In the rows, zero is written as 128.
The rows of T fall into several groups, which share some directions, and each row is roughly a mix of its group's hidden directions, except one row that fits no group.
T, 137 rows:
[[152 106 108  99 120 172 108 146 138 163]
 [128 184 134 152 123 129 102 109  90 140]
 [120 149 141 170 182 127 108 146 113 127]
 [123  80 126 107 142 121  96 150 143  89]
 [102 143 146 163 126 146 100 119  78 143]
 [154 115 113  76 135 128 136 105 149  91]
 [130 127  99 149 138 172  82 140 151 143]
 [135 143 159  93 119 124 170 107 167 122]
 [109 170 135 177 107 121 146 134 136 157]
 [103 150 130 156  78 137 158 128 125 158]
 [137 106 106  62 102 131 141 132 134 129]
 [ 94 153 148 161 158 123 115 129  85 136]
 [116 163 137 118 127  72 164 135 110 130]
 [132 109 102  85 136 112 158 123 169 106]
 [116 112  93 150 102 174 117 143 157 144]
 [125 156 139 123 153 120 166 125 168  88]
 [110 107 118 152 122 140  77 148 100 159]
 [138 152 146 180 170 140 106 139 119 124]
 [149 127 129 127 168 104 125 114 146  72]
 [172 108 111 126 135 114 131 122 179 101]
 [ 79 109 135 148 149  85 147 136 128 108]
 [132  87 124  98 136 159  98 134 144  89]
 [158 122 110  82 132 121 162 135 168 121]
 [138 137 118  95 128 129 158 112 190 134]
 [131 143 177 157 124  80 134 120 143 111]
 [117 110 107  80  86 150 141 142 149 124]
 [125 103 114  85  73 127 144 120 135 144]
 [102 118 136 146  91 154 110 132 120 180]
 [154 133 137 114 120 154 123 111 191 146]
 [121 157 142 114 108  83 178 119 123 130]
 [116  92 115 140 104 139  96 127  90 165]
 [125 119 141 186 134 111  79 132 132 127]
 [ 95 138 151 162 129 136 105 125  77 143]
 [147 149 147 177 171 143 108 130 114 119]
 [101 126 147 115 147  75 140 111  92 116]
 [104 164 127 152  93 126 163 125 124 165]
 [132  95 110 148 113 177  88 122 127 143]
 [145 129 115 139 134 162 142  89 181 123]
 [ 98 166 138 177 160 111 126 136 134 137]
 [103 109 140 157 113 140 103 151  77 114]
 [135 149 132  96 118 105 183 118 151 107]
 [162  95 131  94 103 155 124 125 143 164]
 [121 103 127 151 154 177 100 126 157 108]
 [137 101 118 145 142 179  86 122 152 133]
 [122  93  94 135 116 169  97 150 131 152]
 [134 155 126 100 136 115 169 126 177 108]
 [165 128 134 108 111 167  88 113 106 146]
 [142  92 110 128 110 182 102 116 148 135]
 [136 102 110  72  86 130 144 131 127 137]
 [ 83 150 144 129 136 107 163 146 148  95]
 [126 110 102 148 112 177  98 151 144 152]
 [155  99 118  81 158 146 104 141 120 109]
 [157 103 120 118 114 183 107 120 158 120]
 [112  99  92 145 127 165  90 151 133 144]
 [103 152 143 107 149  73 153 148 132 133]
 [130 154 152 162 150 142  87 137  94 146]
 [110 124 108  95 103 155 128 180 142 142]
 [140 103 109  72  87 135 145 130 133 127]
 [151  99 116  75 152 141 117 122 130  94]
 [141 168 145 140 116 153 109 124  82 158]
 [ 98 161 135 168 142 145  93 131  99 139]
 [141 116 126 102 125 139 123 128  81 182]
 [166 143 145 152 136  92 111  95  96 127]
 [160 115 115  99 140 101 151 136 176 109]
 [139 142 134  83 120 114 180  99 140 121]
 [156 157 110 140 143 146 129 100 181 137]
 [154  87 128 100 117 124 115 101 169 149]
 [118  83  92 105 142 116 112 124  87 132]
 [146 158 159 136 124  91 158 103  97 113]
 [111 128  96  95 147  99 148 120 171 109]
 [106 114 153 144 140 101 104 100  79 117]
 [117 153 126 108 141 108 167 122 183 125]
 [143  94 118 138 122 185  92 120 141 127]
 [156 121 107 110  93 168 130 144 165 141]
 [105 158 133 120 138  72 156 148 107 124]
 [134 153 150  88 130  79 160 141 128 126]
 [174  98 125  91 145 146 111 120 120  98]
 [109 160 133 109 137  82 171 142 137 113]
 [132  91 115 147 140 179  88 122 133 126]
 [105 144 152 145 145  81 127 112  85 121]
 [ 94 128 149 134 163  82 126 118  95 114]
 [139 124 125  94  88  98 158 125  88 137]
 [ 96 146 149 157 134 128 111 115  73 138]
 [137 151 176 148 130  80 140 118 117 110]
 [ 99 103 129 125  91 109 144 134  75 133]
 [130 111 128 108 104 161 114 121 100 182]
 [ 96  79 123 138 166 141 104 127 137 106]
 [166  91 124  82 137 125 120 104 114 107]
 [141 159 139 152 119 148 154  97 174 112]
 [138  84 106 129 125 180  97 123 133 125]
 [134 147 122 122 142 142 135 117 200 134]
 [147 156 172 132 120 106 158 104  95 118]
 [101  92 118 104 135  79 145 148 142 144]
 [ 92 123 152 153 159  96 113 118  90 117]
 [148  98 111 142 120 163  81 137 132 159]
 [120 105 133 137 131 111 115 137  57 127]
 [124 141 153 160 142 129  92 110  77 134]
 [116 126  94 149 119  74 147 151 108 113]
 [154 152 138 108 151 128 147 113 187 122]
 [105 145 142 184 146 128 107 164 131 138]
 [153 111 127 111 170 151 106 136 130  80]
 [102 149  96 176 145 118 110 148 108 109]
 [117 124 101 166 125 173  90 146 134 140]
 [ 80 170 132 147 138 134 114 158 112 149]
 [149 122  92 138  99 179 120 134 125 158]
 [101 177 120 126  94 150 133 147 116 160]
 [170 129 137  79 120 126 155  98 117 143]
 [107 148 109 174 138 131 106 175 111 121]
 [123 163 137 149 124 169  97 146 104 160]
 [142 102 126 111  97  84 149 100 140  99]
 [105 157  81 154 155 125 115 157 126 111]
 [102 168 131 169  99 124 153 136 138 155]
 [160 113 138 134  98 159  76 122 117 142]
 [145 125 143  75 109 128 175 114 139 135]
 [149  90 134  90 106  91 152 108 133 138]
 [118 118 148  93 147 140  77 140  98 145]
 [129 132 109  88 131 122 163 116 148  78]
 [119  84 115  80 113  94 139 129 120 112]
 [137 109 106 119  94 174 137 148 166 140]
 [146 149 104 114  97 163 147 151 165 146]
 [116 160 133 163 102 103 156 130 112 168]
 [114 109 119 131 131 114 114 153  61 115]
 [107 159 138 122 122  75 169 132 115 130]
 [128 146 152 103 134  93 171 111  95 108]
 [152 116 151 114 141 157  77 133 100 148]
 [123 159 124 132 156  79 164 105 127 111]
 [139 101 133 122 168 106 118 121 126  71]
 [102 136 118 156 153  98 120 111  83  99]
 [102 136 149 162 123 138 101 115  75 139]
 [109 166 164 156 133 106 144 128 158 100]
 [ 99 131 145 165 121 151  90 130  89 145]
 [ 88 122 149 131 153  91 128 113  85 118]
 [156 140 108 114  89 159 150 146 164 145]
 [138 149 158 119 141  89 150  82 124 106]
 [143 134 149 168 179 117 109 111 103 117]
 [129 148 158 105 137  95 166  93 114 106]
 [131 166 141 147 164 135 128 130 178 106]]

Here is one row from each group, named. Which group is each of the other rows in?
[115 171 149 132  98 112 135 137  86 157] | V
[144 102 129 126 123 186 108 124 163 108] | M
[119 104 149  95 121  89 156 113 166 118] | S
[ 99 149 136 159 133 172 103 136 133 165] | D

[107  94  99 131 142 100 110 151  83 124] | S
[102 141 146 168 133 148  95 127  86 143] | V
[135 124 102 125 107 180 126 151 170 141] | V
[141 128 141 141 131 169 133 100 184 113] | M
[138 149 129  97 164 111 156 129 174 108] | M
[139 108 139 138 180 129  89 133 130  92] | D
[ 98 120  88 146 124 183 113 137 122 132] | S
[148 125 120 100 175 143 107 146 170 114] | M
[134  91 109 136 141 181  94 129 140 113] | M
[126 120 105  94 152 102 160 126 168 103] | V
[140 121 133 145 142 102 147 123 131  61] | D
[ 86 143 155 157 130  97 138 145  93 116] | M
[167 134 119  92 153 125 147  95 129  91] | D
[111 149 142 179 134  86 140 133 107 149] | D
